Each row is where one point has got to under a steady rotation. How many ticks took it there?
The counts run from 0 to 220.
[ -2.7  -0.9   4.2  10.3  -2.4   3.5   2.4 -33.1  19.9 -29.8  -8.9   5.3
  -2.7   3.6  -5.1  -1.2  -8.9  -6.3 -19.3  -3.8  12.4  -7.7  -7.6  -0.6
  -1.1  -0.3  -5.1  -5.1   7.9  12.7  -5.3   1.4  15.2 -28.1   6.8  11.7
  -9.0  11.3  12.7   0.7 -10.4 -17.9  -7.1   5.8] | 46
[  7.6  -2.2   2.6   6.5   2.7  -9.2   9.5 -28.9   0.8  -2.0  -7.9  -8.5
   4.1  14.7  14.4  -7.5  -4.6   0.5 -12.1 -11.2  23.1 -11.1  -8.1   7.9
   9.8  -8.1  -9.5  -2.1  -3.6   4.8  -3.5  15.9   6.5 -14.3   1.5  14.5
  -5.1  14.9 -11.6 -33.0 -17.9  -9.3   6.0   7.9] | 13
[ -7.1  10.8  -1.9  -7.8  10.3  -4.8  16.8 -26.2  11.2 -12.3  -6.5   6.9
  -2.2   8.4  12.7   1.0   4.3  -7.3 -30.2   6.1  16.5  -6.8 -10.4  -6.7
  22.6 -13.3  10.7  -0.9  -4.7  14.6   6.4  12.5   2.9 -14.2  15.1  10.6
  -3.8  13.2  17.1 -20.1  13.7 -11.8  -6.4  -5.9] | 28
[  1.9  -1.3  10.3   2.1  11.7   5.1  -3.3 -29.0 -14.2 -12.8   4.2   2.4
   3.0  14.5   4.6   0.8 -12.5  -1.3 -14.8  -7.3   5.7   1.6   3.1  -7.6
  30.9  -6.5  -3.0   0.5  16.7   9.5  16.6 -11.4  -0.5 -11.7  -2.9   9.6
 -15.3  26.3  -3.7  -4.7  12.2  -6.9  -6.1  17.7] | 115
[ -5.1   2.1 -20.4  -0.8   8.6  -5.5  -4.9 -29.8   8.1 -10.2  -1.9  -6.0
   8.3  -6.7  19.1  -5.1 -13.3  -5.0 -16.4  -4.8   8.9   4.2  -5.9 -19.8
  14.9 -20.0  -5.7   2.0  12.1   0.8   6.7   6.2  10.1  -1.6  16.5   6.8
 -14.0  11.9  -2.3 -23.4  -0.5  -3.9  14.2  20.3] | 141
[ -5.4  -7.9  13.1   5.4  -6.7   1.9  -0.4 -35.9  -6.8 -17.7   6.7  -4.0
   0.9  -0.8  -2.6   8.4   2.5  10.2  -8.2 -19.4  24.0  -1.5  -3.6 -18.4
  18.1  -5.0   8.8  -1.6   7.4  25.5   6.2  -3.9  11.5   0.9  19.1  -1.6
 -10.4   4.4   9.2  12.5  12.6   1.6   5.8   9.0] | 57
[ 10.1   0.9 -10.3   6.2   5.7 -10.8  15.9 -25.6  -5.5   1.4 -10.1  -4.8
   2.0  20.3   9.3  -0.1  13.4   6.4 -14.1  -5.2  21.3  -3.0 -17.2   2.4
  17.1 -10.3  -1.8  10.8 -15.2  17.9  -5.7  -3.9  14.4 -13.2  11.2  24.1
  -7.5   9.1   9.0 -10.9 -11.3  -1.8   7.8  15.6] | 86
[ -7.5   1.8  13.8  -3.7  19.8   3.2  -8.4 -38.2  -5.1 -14.8   5.5   6.7
   4.5  -5.9   0.2  -0.1 -12.2  -8.5 -15.4 -11.7  22.3   4.3   6.6 -14.4
  10.2  -6.0  17.3  -7.4   6.4   2.3  12.7  24.7   3.2 -12.0  -6.4  -1.4
  -7.0  19.5  -8.7   4.8   2.2   6.0   1.9  15.2] | 201
[ -3.9 -18.5 -10.2   5.5   3.0   6.9   1.0 -34.6  -9.6 -20.4 -10.6   8.5
  10.6  -3.4   8.9 -10.9  -4.2  -5.8  -7.1  -6.0  20.8   6.3  -3.4  -3.9
   7.9 -18.8  26.2   5.1   7.5  15.0   3.2  -0.4   3.4  -3.9   5.5   3.2
 -10.1   1.9  14.5  -4.1  14.4   1.1  -2.4  16.2] | 148
[ -1.8  -0.9  -2.5  -9.5   6.2  -4.5   3.8 -13.5  -5.9 -19.9   6.1  -7.5
 -21.6   2.8   4.4   1.1  -1.4   5.3 -27.2  -8.8  19.7   4.2  -9.1  -7.5
  26.3 -10.7   8.5 -10.0  23.5  15.5   6.1   5.3   5.9 -20.2  18.8   4.0
 -11.2  12.7  -1.5 -13.2  14.6 -11.7   3.7  11.4] | 134
[-15.8   9.9  -8.8  -0.6   3.8   6.8  -8.6 -27.9  13.9 -19.5  -4.9   3.5
  -6.9  -7.1   6.6   5.2 -13.0   0.7 -26.9   6.4  12.8  -0.2  -7.6  -4.9
   1.9 -22.0 -11.4   6.2   3.4   4.4   3.5   7.9   9.0 -27.0   6.4   6.2
 -10.4   4.9  17.5 -16.0  13.3  -5.5  -8.3   6.9] | 48
[ -5.0   1.9  -5.2   6.2  11.8  -5.4  -1.5 -17.5 -12.6  -4.1   3.7 -15.5
   3.0   1.0   5.6 -10.1  -0.2   5.4 -15.4 -10.9  33.5  17.4   0.9 -10.0
  21.2 -24.6 -12.8  10.9   1.8   7.2  -0.9   8.2   4.1   0.1  13.5   8.4
 -19.1   2.9   3.9 -13.6   5.3   5.1  11.6  16.1] | 161
[  5.7  -0.2  -5.8  -4.0  18.1  -3.4  12.4 -26.5  -4.7 -27.6   6.0  -7.1
  -5.7  -7.2  -1.9   2.4   8.2   8.8 -23.5   0.8  25.9  13.1 -15.9 -11.6
   7.4  -9.0   1.2   3.1   5.1  10.4  -0.8   4.9  20.5 -11.4  17.7   5.9
  -5.2  -0.5   5.6  14.1  -0.2  -1.3  -3.7  25.0] | 54
[  0.4  -8.7  11.7  24.0   9.9  -4.1   6.6 -21.4 -10.9  10.5   4.2  -7.0
   1.1  -4.9   5.6  -2.0   0.2   2.7 -23.5 -16.6  19.4 -12.0 -11.6  -4.1
  30.9  10.1  17.4  -4.8  -3.0  15.8   2.4   2.3   3.2 -16.6   4.7  11.9
 -12.0   6.3   1.4  -5.5   0.6   5.3  13.6   8.1] | 5
[  6.2   3.7   2.0   4.5   9.4  -8.1   3.2 -42.3   7.6  -3.0   0.9   1.0
  14.2   1.8   5.1  -3.0   6.4  -2.4 -15.7   0.2  26.2  -4.5 -10.0  -5.5
   4.2  -2.6  18.7   0.9 -13.7  14.4  -0.6  20.7  12.4 -15.4   3.6   8.4
  -5.4  -7.0   9.8   0.5 -15.9  17.2  10.9   5.5] | 0
[  1.2  -3.6  -1.1   8.4  -8.5  -7.6   5.2  -6.4   8.1 -23.6 -12.7   2.9
  -7.0  -6.6  14.1 -20.1   1.7  -3.0 -27.6  -7.5  20.7   6.5  -2.3  -7.5
   6.9 -12.7   9.4  -2.4   6.3  14.6  -6.4  18.2  14.2 -26.0  14.8  10.2
  -6.7   9.8  10.5 -17.0  10.4  -5.3   1.1   7.5] | 153
[  9.8   3.1   0.9   1.9  14.6  -0.5   1.4 -22.1  -6.0  -9.4   7.6  -7.4
   5.5   9.6   8.7 -11.7  -5.1  -5.3 -27.7  -1.0   5.6  -3.8  -9.4  -5.7
  32.9  -5.7   1.3   1.2  10.3   9.5  21.5  -7.2   0.9 -14.1  -3.3   7.9
 -12.3  21.2  -4.8 -13.3  12.1 -10.9  -9.2  20.7] | 114
[ -5.5 -14.1  -8.1  19.2   7.0   2.4   6.7 -40.9  -2.4  -7.0  -6.9 -11.0
   7.4 -12.1   7.8  -0.9 -14.4   5.0  -1.6  -5.6  23.7  -2.6 -19.1  -8.6
   2.3  -5.8   2.1   6.1   2.8   4.0  -1.2  -5.6  21.8  -3.6   2.9  11.0
 -14.5   6.4  -0.5   2.0 -15.3  -1.6   2.7  29.1] | 144
[  5.6  -2.2  -4.6  -0.6  14.8  -1.2   5.5 -30.0 -15.5  -3.2  -9.8   3.2
  -2.8  18.5   3.4   0.6   7.1   1.0 -27.2   1.6  13.9   4.6  -8.6  12.4
  23.2  -8.9  16.1   5.5  -0.8  12.6   5.6   1.2   4.4 -16.5   6.6  22.1
  -0.6   4.2   5.6 -14.4   8.0  -9.4  18.7   8.2] | 8
[  5.5 -12.2  -4.4  -2.1   4.5   4.9   2.1 -35.9  -7.2 -32.6 -10.5   6.0
  11.8  -1.5   4.1  -9.4  -6.4  -0.8  -3.2   1.2  13.5  11.9  -2.7 -10.2
  12.9 -14.0  24.9   3.4  16.2  13.3   1.5  -3.7   5.5 -14.8   8.6   9.4
 -13.8  -5.3  17.6  -0.9   4.5   4.4   1.3  24.4] | 147
[ -4.4   9.4   5.7   1.0  18.8   3.3  20.8 -31.9   2.3  -1.2  -3.4   0.1
  -7.0   5.9  -3.8   7.6   9.0   0.7 -18.6  -6.9  35.6 -16.2 -18.4   4.1
  12.9   3.1  -5.5  -3.8 -13.1   2.8 -11.7   9.8  11.9 -12.6   5.0  11.4
  -2.9  13.6   4.6  -1.6 -13.5  -5.5  -3.8   3.2] | 105
[-13.6   3.3 -11.8   2.9  14.3   7.7   3.7 -39.2  -8.2   1.3   0.8   7.9
  -4.9   6.7   7.6  10.2  -6.4 -11.0  -6.8 -16.4  22.8 -11.9  -8.2  -2.7
  11.8 -12.5  -2.6   2.1  -4.3   9.0  -0.6  -8.9   0.5  -7.7  -6.8   7.2
 -17.5  23.0  -4.1  -9.6  -0.4   1.0  -3.0  23.1] | 195
[-15.2   3.7   2.3  20.6  -8.6  -3.6   0.9 -24.7   3.2   2.0 -10.9  -8.9
  -6.0  -8.3  -2.2   3.0  -6.1  12.0 -15.7 -11.0  24.4  -7.7  -9.6  -9.0
  17.0  -5.8  -8.9   2.3  -6.4  13.0 -12.0   9.1   5.8 -18.9  23.6  12.3
  -9.2  -3.7  18.7  -8.9  -0.2  -1.1  15.1  -1.4] | 157
[  0.7  -7.4  -5.8  -0.7   6.4 -10.3  17.7 -25.9  -3.9  -4.3   1.9  -5.5
  -6.2   8.8  16.7   7.5   1.2   5.7 -25.4 -15.3  23.2  -5.9 -13.7   5.1
   5.5  -2.2  -7.9   1.9   1.9   9.8   6.3  19.6  14.4 -12.4  15.3  14.5
  -4.5   1.6  -7.2 -24.3 -10.4 -17.0   6.3   3.9] | 211
[ -7.2  -7.4   4.8   5.0  10.9  11.5   1.3 -40.5  -9.8  -9.0  -4.7   8.3
  -4.0  14.1  -2.5   7.2 -13.3  -5.6 -12.0 -10.8   6.8 -12.0   0.9   0.8
  25.6  -4.1   1.3  -4.0   8.7   9.7   9.3 -14.2  -2.7  -9.8   3.7  11.7
  -9.6  21.9  -1.2   7.2   6.9 -16.0   0.2  16.8] | 116
[-12.3   1.3   9.3   4.2  11.7   9.7   6.4 -37.7   0.7 -10.6  -0.4   9.5
  -1.0  -9.6   4.7   9.2 -20.8  -6.5  -7.9 -20.9  20.5 -12.8   3.1 -19.8
   5.0   0.4  -5.4  -7.8   9.7  -8.7  -4.0  17.7   5.4 -16.0   7.4   1.1
 -10.7  19.0  -3.3  -8.7  -7.9  -2.4  -4.1  11.3] | 123
[ 20.5  -0.7   1.0   2.2  22.0  -5.1   5.2 -27.0   2.6 -12.3   6.1 -13.5
  10.7  11.6   6.0  -7.7  -2.8  -4.1 -34.2   5.0   6.6  -4.9 -17.6  -0.7
  26.1   5.1   4.2  -1.1   3.5   6.7  13.3  -3.6   4.5  -4.7  -0.6  10.2
  -8.3  12.1  -0.4  -1.5  -0.8 -10.3  -0.6  19.1] | 113
[ 13.1  -6.6   2.8   3.8   3.1  -4.6   6.9 -26.9   0.6 -27.2  -2.9  -1.7
   0.4   1.2  -1.3 -16.7   1.3   1.8  -7.4 -10.7  31.0   5.3  -1.5  -6.3
   1.9  -5.8   9.5  -5.1   7.3   8.4 -13.0  19.4   9.3 -18.4   2.1   7.2
  -9.5  -5.5   7.3  -2.8 -16.5  10.8   3.5  22.5] | 73
[ -2.9  -3.4   2.2   7.3  13.2  -3.7   0.5 -24.5 -14.7  -6.3   4.4 -13.5
  -0.2  -0.7  -4.5  -4.5  -5.3   4.7  -1.8 -20.4  35.5  12.5   3.7 -16.8
  27.3 -16.0  -9.9  -0.2   6.0   5.9 -12.2  -2.4   1.2   5.5  16.8   7.0
 -17.2   2.0   3.7   4.3  -2.2   4.3  15.4  19.6] | 162
[  0.6  -9.9   1.4  21.8  -3.0 -11.5  -6.9 -31.6  14.0  -8.9 -11.4   2.7
   5.5   8.1   5.3 -24.6 -10.8 -11.7 -16.0  -6.6  11.5  -9.3  -6.2   4.8
  10.0  -9.5  -5.2   2.3 -16.0   9.6  -2.0  10.2   7.1 -15.5   1.7  19.8
  -0.3  14.2   4.7   7.9 -16.2  -8.3   6.2  13.7] | 171
[ -2.3  -1.8   6.4  17.9  -6.2 -14.5  -6.8 -20.1  12.9  -1.5  -0.3  -7.5
   0.1   2.0   6.3 -11.8   0.0   1.3 -27.1  -6.0  21.2  -4.3  -8.8   3.2
  20.3  -3.7  14.8   1.6 -10.4  25.5   2.8  16.5   4.9 -25.9  10.7  10.5
  -5.4  -9.7  17.1  -6.3  -1.4   6.3  14.0  -0.5] | 79
[ -6.9 -12.6   1.4  26.2 -14.0  -2.5 -13.3 -24.8   0.4  -7.9  -4.8   0.1
  -8.5  -3.1   8.5  -0.9 -10.5   3.6 -12.8 -26.2   6.4  -5.1   1.1 -14.2
  13.9  -9.1 -11.1   2.6   6.7  13.9   5.2   1.1  12.2 -14.8  10.0  10.1
 -11.0  20.9  -5.3  -6.8  -2.2  -8.6  16.7  18.6] | 64
[ -2.7  -0.6  15.4  17.9   9.4  16.0  -9.0 -31.6  -7.0  -8.8  -9.0   8.8
   8.6   0.5  -8.8 -11.9 -12.6  -9.0 -10.4 -10.6  15.9   3.8  11.7  -7.9
  28.6   4.1  12.5  -2.8   5.2  10.2  -5.8  -5.2  -9.8 -21.9  -6.3  10.0
 -16.4  17.4  13.8  -3.1   6.3   1.8   4.0  11.2] | 96
[ -2.9   1.5  -8.0  -8.0  25.0  -4.5   8.2 -22.3  -0.1 -12.1  -5.4  10.7
  -3.8  15.9  -1.7 -11.6  -2.0 -20.9 -29.2  -5.4  26.1   4.2   2.7  -0.2
  15.5  -6.7   4.1   5.4  -7.3  -1.8  -6.5  14.4  -9.2 -17.7   3.7  14.7
 -11.9   3.5  13.6  -7.0   1.8  -6.5  -0.2   7.8] | 101
[  6.9  12.8  -1.8  -6.0  22.9   3.1   1.9 -36.3   0.6 -11.3  -9.6   0.2
   4.5   4.1  -3.3  -7.4  -1.7  -2.9  -9.8   3.6  20.6   4.0   4.7  -4.3
  13.1  -6.8   0.6  -4.6   5.5  -4.3 -18.2   3.1   7.6 -11.3  -0.8  14.0
  -8.3  21.1  -0.2 -24.2 -11.5  -5.9  14.4  16.1] | 15
[ -0.8   7.0   9.1  -4.9  18.4  14.8  -2.1 -36.1 -10.2 -23.3   4.9   2.7
   6.2 -11.0  -1.0   9.8  -7.0  10.6 -20.1   6.1  20.1   9.2  -3.2  -9.2
   0.8  -8.6   2.6   2.2  11.7   6.3   5.0   9.1  11.5 -20.9   1.7   0.4
 -12.8  -1.1  13.1  -6.9   6.7  -0.6  -3.2   9.1] | 127
[ -0.8  10.5 -11.3  -3.5  18.3   3.0   1.6 -38.5  -9.8 -11.6  -0.8  14.8
  -1.8  15.2  -3.1   8.8   0.8 -18.1 -13.2 -10.9  18.9   0.8   0.5  -7.4
  13.5  -9.2  -6.4   4.1  -0.5   6.3   0.0 -10.1   4.9 -11.6  -1.5  12.9
 -18.1  23.4  -8.2  -8.5  -3.9  -4.5   1.4  28.4] | 194
[-16.6  -1.1  -2.3  -1.3   8.8  10.1   2.4 -35.8   0.7  -8.8  -2.6   6.1
  -4.0  -5.0  12.5   3.6 -16.2  -7.8 -14.5 -16.6  19.2  -8.0   2.2 -16.0
   5.2 -14.4  -8.2  -1.3   8.5  -8.2   2.2  19.4   0.4 -11.1   5.0   3.1
  -7.8  22.9  -6.1 -18.8   3.6  -3.9  -8.3  11.7] | 122
[-14.1 -11.7  19.1  12.2   1.3  -1.9  17.5 -19.9  -5.4  -3.5  -0.5  -1.8
  -9.7  -0.9   5.4  -4.4 -12.7  -0.3 -13.4  -5.6  29.4 -14.3  -8.7   7.3
  20.2  -0.9   3.9  -9.6  -1.7  17.4   6.1   5.3  -2.2 -25.0   6.0   8.7
 -14.1  19.3   1.4   2.3   1.4  -5.1 -15.3  -1.5] | 25
[  3.0  25.8  13.0 -13.1  12.8   1.3   2.7 -28.1   3.2  -8.2   5.8  -8.0
   6.5   7.3   0.4   5.5   8.1   5.2 -18.3   1.6  28.5  -2.8  -3.7 -11.1
  20.9  -7.7  -0.9  -1.0   1.3  11.6   3.4  13.0   6.6 -13.5   8.4   3.8
 -11.2   8.3  15.0 -16.7   3.0   6.3  -3.2   0.6] | 107
[  0.3  -1.3  19.8   7.5  10.7   3.2   4.7 -33.8 -13.4 -13.5   9.7   3.0
   9.6  -2.0  -9.4  -6.4   8.3 -11.1 -15.8 -32.7  34.1   2.2   6.3 -11.8
  16.1   0.6   6.0  -2.8  -8.4   7.9  -9.1  14.0   4.1   2.0   3.8   0.7
  -5.1   9.5   5.6   4.1   4.0   0.7   3.4   7.9] | 182
[ -6.3   9.1  -8.5   5.5   4.0   2.9  -2.4 -32.9  16.6 -27.4 -10.5   6.5
  -5.9  -4.3   2.8  -1.6  -4.5  -3.0 -29.1   6.1  12.4  -7.3 -13.0   7.9
  -6.8 -12.1  -1.8   4.0  -4.2   8.4   2.0   2.8  15.0 -23.6   6.1  12.9
  -5.7  10.5  19.9  -9.3  -0.2 -14.2  -4.4   9.8] | 47
[ -2.5  -5.0  -1.1   2.4  -7.5   4.7   6.8 -38.1   9.0  -9.5  -7.2   2.8
   0.1  17.7  12.2   8.4 -18.1   3.3 -10.0 -12.1   5.8 -28.5 -12.5   3.4
  22.1  -5.4  -5.9  -0.3   5.2   8.5  11.5   3.4  -7.5 -16.2   8.0  15.4
  -4.3  10.3   9.0 -14.3  -2.1 -10.1  -7.3   9.4] | 118
